0: [124 140 114 109 151 131 106 137 160 125 157 108  87 167 184  60 113 197
 137  93 153 178  66  43 208 142  46 125 109 143 129 134 137 140 124]
1: [116 126 133 130 108 104 121 133 108 123  86 136 131 111  88 145 131 115
 138 137 139 127 155 174  95 120 154 137 115 128 146 125 199 134  93]
2: [134 129 128 135 120 103 130 135 115 130 125 125 131 130  87 127 142 117
 120  54 175 181  90  85 233 151 161 126 111 139 146 126 157 167 121]
3: [126 104 138 141 128 136 163 126 108 133 109 137 142 131 134 151 125 116
 125  57 172 179 151 255 188  71 115 128 142 124 113 132 121 108 130]
4: [119 137 129 126 121 124 107 132 114 145 123 135 121 165 157  78 123  70
 130 137 136 114 175 173  85 116 137 132 125 131 145 133 193 142 107]
5: [123 126 109 120  86  79 137 146 122 122 120 145 153 130  78 122 131 127
 130 130  91 102 127  77 148 173 141 128 122  76 116  77 116 159 142]
6: [134 104 138 147 122 132 114 124 103 133 148 112 112 119  71 156 153 139
 123  84 162 171 128 234  62  85 108 127 124 129 123 139 148 141 121]
7: [132 173 112 103 128 101  60 135  67 136 179 119 102 126 128  54 117  71
 126 114 127 134 116 153 141 119 124 122  68 148 134 156 136 202 133]
8: [134  99 130 120 119 207 155 106 141 125 102 130 133 116 136 155 130 139
 140 132 136 125 158 172 103 116 142 134 144 126 152 129  97 106 136]
9: [139 114 131 139 134  70 143 152 131 127 159  92  92 150 170 164 120 140
  94 171  51  56 136 255 194 108 125 137  83 187 151 136  67  85 134]
10: [126 153 105  92 114  51 118 156 120 131  82 170 192 114 155 146 126 101
 137 154 114 108 163 118 105 136 157 130 149 103 119 132 144 132 120]
11: [125 138 115 112 108  60 136 151 134 129 126 126 121 112  82 139 147 122
 118 160  97  85 105  50 132 155 159 117 150  93  85 100  63 120 152]
12: [116 175 151 158 145 199 177  86 164 120 175 155 159 145 191 175  80 166
 132 148 137 138 138 182 122 107 140 129  99 126 113 140 119 122 136]
13: [126 133 115 130 118  58 123 155 108 144 161 100 134  97   3  76 155  70
 128 139 118 131 107 117 112 124 103 125 124 128 119 130 104 101 133]
14: [123 130 108 109 117  74 125 151 138 126 121 126 128 124  99 139 142 128
 128 149  70  63 145  68  92 157 175 131 123 130 127 137 162 145 116]
15: [142 123 124 126 139 109 139 141 140 134 108 123 114 150 171 151 112 145
 113 160 137 152  82  27  89 159  96 128  98 135 109 176 242 148  94]
16: [138 133 117 120 129 105 130 138 124 133 141  62  48 147 189  63 131  84
 126 124 178 191 126  83 171 130 162 125 122 141 137 131 158 133 114]
17: [130 136 123 126 128 117 119 132 148 129 145 120 120 159 195  53 116 203
 125 112 144 140  83  31 203 141  42 126 126 132 128 145 174 125 113]
18: [144  82 170 177 137 190 141  74  95 131 109 140 148 129 146 139 123 114
 139 115 144 145 147 180 112 107 125 127 134 123 123 134 142 144 127]
19: [105 127 133 148 108 137 142 119 110 121 101 136 162 101 134 167 128 118
 136 141 131 105 162 120  64 128 152 129 131 134 138 136 162 139 116]
20: [138 129 124 130 126  95 139 140 139 121 182  95  82  68  21 146 174  96
 125 154 120 122 114 130  99 127 126 125 124 134 126 136 158 141 118]
21: [117 118 141 140 112 119 126 128 112 125 131 115 121 112  40 131 154 122
 128 115 155 140 157 174 110 106 142 128 127 123 142 131 177 155 111]
22: [110 133 126 134 106  88 117 135 108 123 109 136 129 121 105 142 142 165
 142 140 128 137 116  41 107 147  41 134 125 126 155  92  93 114 131]
23: [138 109 126 132 141  98 162 148 124 134  25 177 170 156 219 229  81 128
 127  68 150 149 118 201 181  95 110 120 131 132  97 149 122 102 135]
24: [123 153 106 130 135 141  63 120 104 133 153 104 132 137 161  36 111  77
 126 129 142 119 140 129 129 131 150 126 107 146 131 129 136 160 134]
25: [129 136 127 135 117 120 119 126 158 117 119 125 132 154 169 129 120 145
 141 145 132 131 190 209  95 105 171 134 129 121 151 105 122 127 128]
26: [107 138 129 129 116  93 130 136 123 129 104 131 134 116  83 130 141 130
 124 183 117 123 103  98 148 147 212 133 113 130 141 140 183 128 102]
27: [138 169 136 126 126 191 167  95 106 117 144 138 133 117 151 175 110 100
 128 155 136 130 164 177 108 105 142 134 111 125 149 120 111 104 140]
28: [142 163  85  89 170 156  45 113 143 130 129 118 126 135  93 122 132 123
 126 126 139 138 134 144 130 121 135 127 114 147 144 124 151 159 126]
29: [144 130 124 125 118  95 132 141 122 124 159  78  88  87  43 117 172 116
 119 169  90  94 117  93  95 141 126 127 125 125 127 134 163 136 117]
30: [121 139 131 132 108 121 118 121 121 121 111 138 142 123 125 140 129 140
 135 136 129 126 154  79  70 143 133 136 133 105 153  98 111 138 125]
31: [135  84 131 132 149 140 167 132 147 134 224  92 113 113  11 107 167  83
 127 160 108 123  91  95 120 139  87 118 102 144 104 157 144 118 126]
32: [123  86 142 140 129 153 174 115 111 127 137 119 128 115  61 110 152 110
 135  71 159 149 153 228 163  96 144 128 126 130 132 133 152 122 118]
33: [134 119 122 128 135  88 153 150 126 137 114 130 129 122 118 168 130 128
 127  31 150 131  60 138 255 147 111 123  63 151 112 125 140 206 138]
34: [143 140 129 134 100 106 113 134 122 124  90 160 156 134 198 156 117  90
 136 139 134 123 163 122  95 142 163 131 140 117 146 114 141 126 120]
35: [149  84 160 184 123 133 151 111 123 124 173  93  76 119  41 116 166 129
 135 108 150 151 143 178 126 107 132 124 151 111 100 136 147 125 130]
36: [121 119 142 149 106 146 116 118 114 116  89 147 170 117 142 121 122 144
 150 152 130 122 171 127  95 133 147 135 153 112 110 134  85 133 137]
37: [115 138 158  73 133 193 179 105 138 119 141 168  63 128 219 182  88 144
 131 131 135 124 133 171 129 110 128 128 109 116 152 140 106 108 140]
38: [111 125 132 155 102 174 122 113 153 118 109 135 162 102 189 122 109 169
 131 146 128 105 166  78 117 143 107 132 127 130 117 141 117 138 125]
39: [133 120 141 132 131 151 189 109 108 124  93 153 140 156 194 234  92  76
 131 135 132 133 141 139  89 124 140 130 128 127 135 124 140  96 128]
40: [124 115 155 138 135 132 128 115 112 126 115 131 132 120  66 135 142 126
 123 164  99 123 124 114  81 145 148 126 153 106 140  98 138 120 129]
41: [123 148 100 102 112  70 128 154 127 130 127 120 124 119  96 136 145 125
 131 175  58  51 120  84 100 166 162 126 144  95  97 127 135 113 129]
42: [120 116  96 108 137  90 167 152 174 129 143 162 157 109 104 102 128  82
 125 106  80  91 160 133 174 135 217 123 128 142 137 131 163 122 116]
43: [121 112 141 168  99 179 123 127 120 130 126 136 148 113 145 126 118 125
 129 135 118 116 135 117 122 126 120 138 135 108  51 196  14 161 154]
44: [115 129 119 119 126 163 117 112 146 120 114 124 129 125 115 134 134 146
 143 139 139 144 165 142 102 114 145 139 129 145 159 102  75 155 152]
45: [128 152  89 116  97 172 153 134 128 112 185  64 106  59 255 144 101 136
 132 121 131 129 120 138 132 115 116 133  88 171 121 182  72 122 137]
46: [132 153 113 106 111  56 112 160 141 129 106 143 155 132 119 161 124 100
 128 113 142 154 155 173 138 109 113 127 191  95  59 103  63  47 170]
47: [131 139 130 131 114 100 121 132 126 123 118 106 117 106  76 154 152 136
 128 144  64  59 151 132 169 160 161 131 128 128 137 129 176 135 114]
48: [127 134 134 136 116  99 115 133 111 131 134 165 164 123  93  78 120  72
 127 136 139 146 147 150  80 120 133 132 131 148 152 131 183  88 102]
49: [133 128 130 119 144 128  87 120 107 128 110 129 112 205 150  50 111 152
 137 142 134 140 115 107 140 146 135 132 131 123 139 172 212 107  89]
50: [124 134 139 132 123 123 132 133 153 130 114 166 150 154 156 144 129 167
 125 135  89 124 111  40  95 145  85 131 128 147 147 147 215 141  98]
51: [ 97 123 141 138 109 151 129 119 119 124 109 141 141 120 119 138 131 107
 150 142 134 134 167 141  71 136 155 134 131 113 137 114 127 134 129]
52: [106 145  85  81 148 190  85 149 247 133 134 121 122 129 139 128 129 140
 125 128 127 131 126 158 128 116 124 120 122 130 103 149 175 100 122]
53: [119  61 119 117 152 200 222 117 163 135 154 130 131 121  67 103 143 113
 130 100 124 131 138 201 143 109 140 124 139 136 123 137 111  93 132]
54: [127 118 134 131 116 137 155 126 114 129  97 146 142 125 187 182 107  97
 126 135 131 131 150 147 104 120 135 128 162  99 121 137  23  58 164]
55: [122 151 104 100 148 171 116 137 161 128 173 108  94 140 217  96 105 161
 128 107 132 149 101 111 150 124  95 133  64 165 146 145  11 176 152]
56: [145  99 159 145 142 117 114 123 120 124 169  65  98 121  73 189 165 154
 110 175  53  94  99 102 191 165 142 125 102 157 122 152 159 107 111]
57: [135 123 122 127 137  90 147 150 123 138 147 135 119 135 123 105 121 127
 117  39  19 174  82  92 255 147 132 122 112 144 106 152 145 113 123]
58: [131 146 133 139 116 157 111 117 119 118 121 135 147 135 141 121 126 159
 130 136 137 131 171 124  79 131 144 135 114 120 142  90  93 124 130]
59: [145  99 171 149 175 137  85 129 204 140 146 120 120 137 135 141 119 125
 108 151  45  94  47  77 219 157  26 120 100 155 101 168 143  98 124]
60: [130 168 144 130 136 181 159  90 126 120 168 160 131 141 226 180  73 132
 145 136 135 120 156 164 102 109 136 128 111 128 134 129 146 128 125]
61: [132 167 108  83 174 156 120 131 145 136 161 118 101 154 159 121 118 145
 131  54 148 202  54  42 167 147  61 123 141 125  82 175 192 100 109]
62: [132 133 127 128 114 119  98 132 118 121 123 125 124 135 122  78 132 119
 122 145 136 132 164 144  92 135 155 130 125 129 161 115 138 186 116]
63: [132  95 107 114 177 145 234 151 168 139 134 118 116 150 165 164 116 147
 119  94 110 115 127 215 218 111 147 127 151 164 122 102  46  34 139]
64: [111 125 132 135 111 163 120 109 127 125  94 138 142 132 156 131 120 136
 130 127 140 133 159 197  81 115 151 133 146 117 139 112  93 134 142]
65: [132 140 107 107 116  66 154 162 147 131 148 115 109 116  77 147 142 154
 114 173  88  69  73  84 147 168 198 128  87 160 147 174 183 105  97]
66: [142 146 120 114 145 147 116 125 156 132 149 119 105 150 178 113 118 138
 118  83 152 172  82   7 148 161  94 126 107 142 145 115 116 167 133]
67: [ 96 136 134 130 109 117 111 124 136 118 130 141 139 129 112  96 132 148
 126 112 127 132 141  58 127 160 124 130 134 126 151 119 187 148 103]
68: [136 136 131 131 102  98 110 133 139 122  91 131 127 117 138 159 119  68
 137 136 141 132 169 184  84 106 133 139 148 128 167 112 122 113 134]
69: [131 149 123 129 131 162  95 120 139 132 156 125 137 142 219  55  98 143
 119 137 130 131 151 160 111 118 143 133 127 130 135 138 191 113 106]
70: [119 139 129 133 120 152 116 122 123 116 120 129 140 121 143 136 129 120
 126 146 135 141 164 149  68 117 148 149 106 130 135 109  44 133 145]
71: [132 126 124 138 152 132 109 131 190 137 128 127 142 163 158  89 119 201
 126 129 129 107  72  50 202 149   0 122 117 135 117 139 139 133 123]
72: [111 132 132 116 123 162 119 120 125 124 116 131 119 122 153 117 122 128
 141 136 136 123 146 166  98 112 139 137 127 122 163 111  33 159 153]
73: [118 145 167 150 116 183 156 100 108 118 135 186 165 118 182 178  90 101
 128 132 134 131 151 159 111 109 138 131 120 111 127 134 138 109 134]
74: [118 145 116 114 113  80 120 142 109 126 143 103 100 102  37 128 160 112
 137 145 129 120 157 136 103 134 139 129 122 132 145 133 174 127  98]
75: [142  66 165 159 134 147 204 112 155 139 132 129 128 132 134 141 117 132
 125 153  96 111 103 118 103 137  93 125  44 198 140 148 208 182  80]
76: [128 110 151 152 134 139 116 120 147 126 135 108 114 101  55 150 157 109
 126 146 120 114 136 131 103 131 129 119 150  88  97 104 104 170 141]
77: [119 140 118 114 159 200 155 111 193 123 121 125 121 147 153 155 124 163
 139 133 135 127 159 168 108 127 150 133 115 142 148 101  97 103 132]
78: [129 104 129  93 164 220 179 113 206 127 117 131 110 144 141 154 122 156
 139 135 129 136 116 127 102 127 108 129 130 132 148 120  76  96 139]
79: [130 126 131 135 122  80 143 144 119 118 150  75  72 160 219 135 120 125
 120 138 114 113 136 184 108 120 130 139  91 195 191 105  28 142 137]
80: [148 151  95  67 147  51 126 164 130 147 176  87  32 152  57 101 151 134
 119  84 167 226  94 215 167  96 107 124 119 130  95 153 137 111 127]
81: [115 113 126  87 148 196 131 104 135 126 118 127 109 137 138 136 121 130
 124 138 131 136 134 131 112 121 133 135 137 132 177 109  59 138 151]
82: [122 137 132 128 107 116 108 125 119 125 118 145 135 144 132  84 124 138
 121 133 132 131 125  57 111 165 130 131 128 123 157  99 138 176 120]
83: [139 120 121 125 144  99 150 148 131 129 158 128 145  94  68 130 137  94
 113 175 129 170  21  33 123 149  40 114 135 139 128 113  96 109 134]
84: [137 135 109 131 187 169 106 121 143 138 138 122 129 168 162 109 111 143
 119 111 147 127  31  25 190 157  88 118 109 148 112  97  86 158 142]
85: [142  59 142 144 197 182  84 100 148 134 114 135 135 139  98 124 130 123
 123 121 129 132 137 153 108 113 131 119 145 129 122 115 123 145 133]

[108 120 131 132 118 125 143 125 131 128  74 138 151 131 204 213  86  94
 143 113 139 134 160 231 152  86 122 127 146 128 126 127 109  77 142] 23 39
[126 125 129 116 137 185 103  94 115 126 108 134 123 142 149 120 105 131
 131 130 134 118 167 189 104 106 151 128 123 130 140 128 157 155 116] 64 25
[129 149 127 128 143 196 119 106 129 125 123 126 138 137 154 129 118 138
 142 125 137 141 137  90  82 139 131 127 114 126 143 103  99 156 136] 58 44
[141  83 157 152 136 122 179 134  95 132 188  74  91 131  73  96 148 170
 137  58 186 173 111 213 175  91  56 116 159  93  80 152 104  87 143] 35 32
[127 141 105 116 129 157  82 122 124 126 139  84  97 142 194  54 113 145
 131 128 153 145 145 113 134 126 134 131 116 143 155 121 128 172 123] 24 62
[130 107 130 121 143 159 171 127 149 131 117 133 126 137 149 154 116 139
 130 133 129 129 122 150 115 117 122 129 156 123 133 105   0  76 159] 54 81
[129 124 131 132 123 107 131 130 113 126 134 113 121 111  57 131 153 125
 128 175  90  92 120  90  85 154 150 122 155  93 112 117 132 141 139] 40 29
[121 123 139 144 123 101 114 127 111 126 117 132 135 111  70 134 138 123
 129 148  92  80 148 149 142 147 183 132 123 147 158 131 176 119 100] 47 26
[142 151 115 114 138 106  75 141 129 135 108 133 138 118  93 193 137 109
 137  66 149 157  99 125 255 130 101 123 124 137 113 147 156  91 118] 2 33
[134 127 135 123 142 174 115 130 219 131 122 135 124 137 131 126 133 180
 119 138 122 143 114  61 123 136  35 123 124 131 137 119 116 149 119] 71 66
[134 115 116 122 123  79 153 149 138 131 177 171 154 139 163  42 102  52
 132  85  95 113 131  92 199 142 186 127 129 137 130 144 169 115 111] 42 57
[139  73 164 167 135 166 198 109 111 134 104 147 147 132 143 167 117 111
 130  68 175 171 143 230 187  76 108 126 135 123 111 136 138 109 127] 3 32
[129 121 128 130 140 115 134 140 125 157  83 158 139 203 255  88  82 171
 122 123 128 132 124 157 115 116 125 125 123 131 120 142 154 137 124] 69 49
[150 131 132 131 121 153 103 119 146 126 110 134 131 142 167 108 125 150
 139 141 132 116 138  52 143 155  92 130 135 125 150 107 111 182 131] 82 38
[115 118 144 135 151 142  97 110 120 125 110 136 138 129  74 127 139 122
 136 162 121 121 124 115 122 141 156 126 141 113 143 101 144 158 126] 40 76
[118 135 130 136  99  99 126 133 126 120 114 136 132 140  80  73 134 139
 121 128 137 139 139  78 183 149 116 136 133 125 149 127 204 109  92] 67 82
[113 138 125 126 119 137 124 128 141 116 133 119 114 127 235 143 109 178
 131 141 128 118 165 211 103 109 171 135 124 135 151 120 117 134 126] 25 64
[114 138 110 114 111  53 132 152 108 132 114 152 151 128 140 133 125 141
 122 145  84  88 109  30 111 155  82 128 110 155 148 144 216 133 101] 50 67
[125 155 104  67  91  59 222 181 157 136 138 125 121 131 116 139 128 133
 120 161 106  64  60 122 205 150 154 130  80 154 169 196 172  54  93] 65 26
[132  98 158 160 125 127 157 113  93 125 149 103 101 112  70 113 161 133
 135 161 111  99 137 138  75 144 158 129 143 110 122 130 158 115 118] 40 29
[125 146 129 138 128 104  80 135 124 136 155 135 137 125 116  72 113 114
 125  86 114 115 126 126 244 141 133 122 145 147 126 140 166  23 105] 57 49
[120 119 128 131 127 182 123 101 110 128 101 128 139 125 163 132 117 106
 131 135 137 128 169 187  89 113 142 130 136 131 140 115 111 155 131] 64 51
[137  75 126 134 138 150 124 107 117 133 195 118 119 122  49 164 178 136
 125 123 127 132 120 155 124 119 117 118 177 132 105 143  66 163 181] 76 35
[131 117 129 125 124 149 111 126 140 129 122 132 125 120 165 100 111 158
 120 115 138 125 114 250  70  87 168 130 126 129 120 153  69 172 151] 64 72
[129 125 126 119 126 135 117 132 117 131 108 125 105 143 185 107 126 104
 135 137 141 164 122  44 138 144 173 130 134 135 164 117  90 138 127] 82 30
[134 141 102 114 124  82 138 157 124 131 153  98 104 118  97 135 148 126
 123 189  52  75 106 106 106 161 134 129  68 198 165 165 189 139  91] 65 14
[125 120 165 154 131 143 104 109 109 127 115 131 136 120 102 135 143 108
 124 150  94 101 134 104 131 162 169 133 133 124 132 122 165 144 116] 40 47
[146 124 116 109 170 188  87 131 216 129 112 121 117 158 137 102 132 187
 134 141 138 149 112  91 143 120  70 126 117 134 126 149 183 133 115] 52 71
[135 118 129 138 127 112 141 136 113 126 155  98  95 107  44 135 158 132
 118 179  79  77 102  52 129 157 140 123 129 124 116 138 139 135 125] 29 41
[122 103 139 137  60  67 202 161 123 145 178 100 117 236 146  20 102 142
 133 113 136 128 109 140 133 131 125 132 140 122 119 185 182  77 104] 49 4
[124 131 133 133 120 101 126 135 104 141 117 176 147 125  90  85 106  17
 126 130 115 124 140 147 122 132 170 126 118 132 129 136 160 121 119] 48 4
[131 135  88  90 147 136  89 140 121 130 118 150 154 110  57 165 139 117
 126 113 191 178  92  88 184 128 121 125 114 146 137 131 147 145 118] 2 28
[132 139 113 121 129  77 139 156 132 138 132 127 128 137 127 139 125 129
 138  15 176 173 138 237 196  70 100 112 190 103  78 132  83  84 155] 3 46
[144 112 149 146 128 126 155 131 116 137 161  73  96 125  34 108 163 126
 137 162  84  91 126  85  93 143 129 127 129 118 113 140 138 113 126] 29 40
[129 143 132 134 119 138 104 112 113 120 113 129 133 148 113 136 126 146
 127 135 142 127 130  75  96 160 130 131 128 124 159  84 107 142 139] 30 82
[136 125 107 113 102  19 182 173  72 136 144 115 112 103  73 159 138  82
 124 130 105 109  35  43 186 149  12 117 111 134  95 134 102 137 139] 83 22
[128 142  85  97 124  54  84 178 123 133 131 118 119 126 104 120 144 107
 127 145 102 110 127 124  62 142 135 126 143  73  75 139 100  38 170] 41 46
[146 132 107  96 157 120  52 125  77 138 134 119 116 135 138  98 125 105
 127 124 130 129 117 148 132 123 128 116 110 158 156 117 117 229 147] 7 28
[130 135 114 124 141 104 128 144 127 137 178 100 106 144 197  32 102 141
 126  87 149 145 100  90 222 137 103 121 151 116  91 160 210  33 104] 17 49
[135 108 130 131 141 152 183 131 164 131 109 138 133 134 206 188 105 177
 127 140 119 118 112 104  96 131  92 131 147 116 105 136  12  43 162] 54 78
[132 177 104 134 170 157  81 139 207 132 128 128 133 129 110 132 132 128
 124  73 151 120  79  69 194 130  27 125 102 147 119 130 137 150 123] 71 84
[123 148 141 134 152 168 100 129 179 135 133 125 127 131 113 135 127 133
 148  85  95 119  87  27 194 144  24 126 108 133 116 143 135 140 122] 71 59
[143 140 123 120 115 125 104 122 135 125 123 117 124 124  99 107 136 120
 136 138 137 131 152 162 104 121 146 133 144 112 120 148 228  83  86] 1 48
[134 115 134 128 157 123 128 140 135 137 145 101 123 102  73 175 142 117
 122 138  69 124  34  19 231 159  67 119 110 146 105 157 144 117 126] 59 56
[133 127 126 128 127  93 138 142 113 124 132  81 131 148 151  59 152 192
 121 133 120 124 130 162 116 132 138 136 112 200 122 110  85 232  94] 62 44
[139 141 103 139 170 111 101 144 126 157 183  85 149 209 182  17 109 139
 120 113 137 120  85 137 161 123 107 104  72 174  88  91 107 214 138] 24 7
[124 134 125 132 127 121 122 136 149 129 118 129 134 114  54 146 140 102
 137 119 133 134 121  75 147 136  56 123 139 132 136 162 230 100  99] 67 74
[128 150  99 104 123  75 120 157 139 133 186  71  65 114  59  88 166 166
 123  87 169 178 143 189 144  97  98 123  94 158 142 149 174 143 106] 80 21
[111 138 110 118 162 181  99 104 146 126 114 124 129 139 111 117 137 152
 141 143 138 132 150 140 116 124 144 130 129 138 152 109 163 144 110] 28 44
[126 136 152 125 109 152 187 118 131 118 151 183 123  85 230 233  90 142
 129 132 139 125 122 177 114 115 130 124 118 144 124 136 171 143 112] 60 73
[109 166 134  83 118 134 224 113  35 121 165 135  94 118 163 193  99  61
 123 134 127 123 106 159 146 113 105 141  71 126 152 166 101  50 157] 27 37
[131 144 126 135 144 149  83 115 176 124 123 127 140 146 108  83 116 189
 145 138 137 130 150 118 128 130 115 130 128 122 143 137 193 120 108] 67 49
[135 124 133 132 120 112 141 137 122 132 139 113 120 125  81 129 145 129
 122 157  97 113 152  78 113 151 127 128 169  69  81 161  31 119 164] 11 76
[118 107 132 127 139 162 135 112 149 136 145 121 134 112  48 139 166  92
 120 131 128 136 130 136 121 121 123 126 153 120 132 112  58 133 165] 76 44
[113 123 136 124 125 130 120 124 110 122 109 167 115 145 205 101  81 109
 134 132 138 132 144 174  93 109 131 137 136  94 148 121  60 169 179] 72 64
[140 123 119 127 138  90 152 150 128 136 137 127 128 134 140 145 121 145
 112 109 145 154 138 221 218  86 228 131 128 120  81 129  72  30 155] 63 3
[135  93 137 168 114 168 150 104 128 131 101 137 157 121 152 145 108 136
 128  81 149 184 111 255 147  59 131 126 116 133 124 145 162 111 116] 3 18
[119 126 131 135 122 112 135 132 118 124 134 122 122 102  46 117 160  96
 132 130 138 136 167 177 119 107 159 129 156 121 116 106 107  82 134] 21 74
[142 120 141 140 123 115 138 126 113 124 154  98 115 100  28  99 168 115
 137 108 157 150 157 184 140 114 138 128 127 132 137 130 162 114 117] 21 35
[130 137 113 112 124 154 122 124 123 126 138 101  94 137 201 117 113 153
 128 139 124 108 152 201 106 118 145 132 107 163 175 121  44 165 139] 72 79
[122 131 119 119 119  77 144 151 107 138 120 134 151 140 121 118 121 136
 112 153  93  48  87  14 160 182  55 128 113 143 139 143 178 113 110] 50 67
[111 132 125 126 115  97 131 139 112 129 145 100  96 112  32 121 165 111
 132 145 119 107 155 136  77 131 142 127 139 116 126 134 154 118 123] 74 29
[125 133 133 137 117 112 120 130 119 130 128 151 163 149  97  98 122 142
 125 133 103  92 106 102 149 154 114 120 111  85  79  61  95 211 157] 5 82
[137 108 154 110 185 161 115 104 177 124 114 130 135 111  97 140 149 127
 118 159 103 145  66  76 127 163  79 123 134 123 147 109 157 141 122] 40 85
[121 135 127 133 124 115 113 129 133 129 130 129 157 171 237  55  86 173
 120 136 134 128 147 152  90 120 143 132 126 130 138 134 182 137 105] 69 4
[131  96 163 164 126 153 152 112 131 126 118 122 131 118  64 133 149 131
 119 161 114 110 141 122  83 135 146 130 143 115 127 126 154 120 117] 40 76
[136 112 137 126 142 109 135 134 113 140  94 148 130 159 106 139 122 105
 110 185  98 143  86 122 116 146 167 107 178  89 140  69 131 127 146] 40 30
[128 120 127 133 132  71 168 150 127 137 135 124 125 130 140 132 126 132
 127  97 190 169  79  15 255 105  93 120 103 157 119 140 107 160 124] 2 66
[134 176  86  87 113   0  62 184 151 137 106 145 149 137 158 177 111 115
 130 122 134 140 119 173 138 109 117 119 159 107  82 132  70  65 151] 46 10
[138 159 117 126 122 152 113 109  71 133 151 115 125 131 167 111 104  55
 125 124 141 140 150 119 109 148 179 130 113 136 140 132 150 131 120] 24 4
[125 126 132 137 109 121 120 126 127 122 109 130 143 109 103 135 143 114
 130 147 133 105 171  99  85 134 135 143 150 126  81 148  49 163 157] 36 70
[134 111 122 127 190 143 136 134 167 126 144 129 130  68  48 143 145  85
 107 157 130 138  30  69 134 131  44 126 113 134 119 159 169 111 117] 83 31
[136 107 142 158 102 157 174 110 125 129  91 141 159 113 162 195 112 107
 139 103 154 175 131 243 166  86 133 130 130 125 131 139 148 140 122] 3 18
[131  94 140 124 131 165 149 115 150 129 104 139 129 132 118 146 130 141
 126 126 137 132 147 179 119 106 139 126 187 105 139 122  38 103 162] 8 64
[114 132 136 139 112 133 117 120 111 123 104 166 161 131 202 126 108 113
 131 146 131 118 159 122  85 145 158 136 133 125 144 114 145 124 118] 34 19
[132 149 114 112 126 122 113 136 125 133 194  83  53 144 184  83 138 129
 127  90 160 180 134  99 141 128 129 131 162 110  93 147 218  98 112] 16 69
[134 141 143 154 127 168 142 102 131 121 112 141 155 125 107 150 130 128
 148 144 137 129 164 160  88 126 153 135 130 114 132 104 121 106 124] 51 58
[135 115 133 137 137 103 141 137 123 130 155 110 106 110  65 138 152 117
 125  78 167 172 149 199 112  91 138 123 188  82  65 120  80 125 165] 35 6
[138 139 131 121 137 133 120 122 136 129 119 128 134 122  77 134 144 119
 129 105 117 158  76  37 116 177  84 127 108 123 153  90 109 131 143] 22 82
[121 158 119 127 109  48 101 152 112 126  60 149 148 108 149 164 113 123
 117 117 145 131 167 192 111 107 155 127 166 125 141 132 122 127 128] 68 10
[123 143 132 124 116 128 111 123 109 124 126 136 136 152 178 116 124 134
 135 136 138 113 161 103 104 133 146 131 112 121 156  81  70 167 146] 58 30
[132 132 116 129 134 119 115 137 140 128 120 137 135  97  40 151 146 107
 132 135 139 120 133 128 102 125 129 126 118 157 132  90  80 177 121] 76 44
[130 136 132 133  93  98 112 134 122 123 102 126 130 133 111 116 141 149
 127 135 163 169  94  58 114 156 113 134 130 116 150 125 202 135 105] 67 82
[118 129 132 134 114 103 127 135 106 125 126 121 126 113  57 128 146 122
 127 169  93  92 129 100 102 144 176 122 156  90 106 123 129 124 134] 40 41
[139 128 128 131 129  83 142 150 124 129 137  66  87 128 178 150 120  93
 113 130  41  71 113 241 145 103  77 133 110 226 176 151  58  94 134] 9 79
[130 153 107 129 112 213 101  98 147 122 153 115 130 103 217 103  92 149
 122 138 127 135 135 170 105 112 128 129 109 139 123 149 122 132 132] 69 60
[125 140 119 129 154 177  75 107 166 125 126 123 133 135 124 104 125 139
 124 132 134 133 136 140 105 127 135 130 121 142 142  96 107 177 136] 44 28
[128 139 114 129  96  65 155 146  91 126 145 111 133  73  60 162 137  77
 117 165 104 137  55  84 161 135  54 116 143 122 124  81 102 155 126] 83 13
[143 124 128 129 130 103 137 136 120 112 185  85 129  59  52 112 171 146
 150 101 153 118 171 177 117  98 117 124 122 136 130 139 162 135 116] 21 74
[113 153 134 112  92  56 152 150 124 129 123 130 134 113  72 141 150 128
 116 169 143  98  88  69 163 153 176 129 124 125 141 135 183 132 106] 26 65
[127 105 146 155 131 125 145 124 128 124 165  89  85 105  41 114 166 121
 127 144 118 115 127 129  75 132 133 123 163  94  90 121 111  98 142] 76 35
[123 158 112 110 119 141  76 122 124 125 144 112 117 121 108  86 134 137
 133  89 166 159 134  82 166 138 138 129 125 123 139 129 174 143 112] 67 28
[133 144 117 109 123 137  98 144 152 120 172 114  83 109 196  55 140 196
 140 116 135 146 130 121 132 119 108 131  87 148 157 143  95 203 114] 55 62
[134  55 145 157 164 142 185 125 113 137 213  94  88 112  77 102 152 144
 124  63 146 155 121 203 163  91  95 118 179 114  69 133  76  84 159] 35 53
[113  93 139 158 120 189 143 103  97 128 133 121 125 118  63 132 154 127
 125 124 138 146 147 181 114 112 132 127 124 130 128 140 162 145 116] 21 32
[100 125 138 132 125 151 124 110 125 124 103 137 145 130 158 144 121 122
 127 131 140 129 174 168  81 116 152 133 141 111 136 105  75 127 152] 64 70
[130 109 140 138 120 132 132 132 106 138  82 165 151 124 169 125 112  95
 143  89 166 149 141 224  94  89 113 120 175  94 101 141  71 143 148] 64 3
[104 116 137 155 115  25 116 162 142 140 135 116 111 133 156 156 119 118
 123 116 143 159 114  78  91 144 146 134 132 118  84 162 244 165  97] 15 67
[118 142 113  94 161 177 137 125 205 120 161 115  79 171 239 121  94 232
 126 126 123 127 112 170 117 115 130 128 106 145 127 137 101 123 133] 77 37
[120 127 123 129 127  95 139 143 133 132 124 130 131 113  82 145 142  98
 118 110 150 145  37  15 158 169   8 123 110 141 126 122 123 139 133] 83 22
[138 164  63 102 196 144  33 137 186 139 165  92 109 164 170  67 112 161
 126  99 153 142  73 121 206 128  78 119 101 151 106 149 130 140 131] 0 84
[119 176  54  58 116  47 127 180 146 136  97 169 172 128 152 149 113 114
 137 131 126 123 136 152 129 119 128 131  78 184 171 147 187 129  96] 10 1
[134 115 128 141 127  77 163 148 129 135 142 112 100 143 147  95 131 124
 122  80 175 232  81  36 251 112 128 123 107 148 135 140 124 153 120] 2 16
[112 156 136 128 137 150  82 116 114 124 140 143 133 152 109  89 121  96
 127 109 126 140 123  96 163 158 163 131 126 132 142 124 181 143 109] 67 82
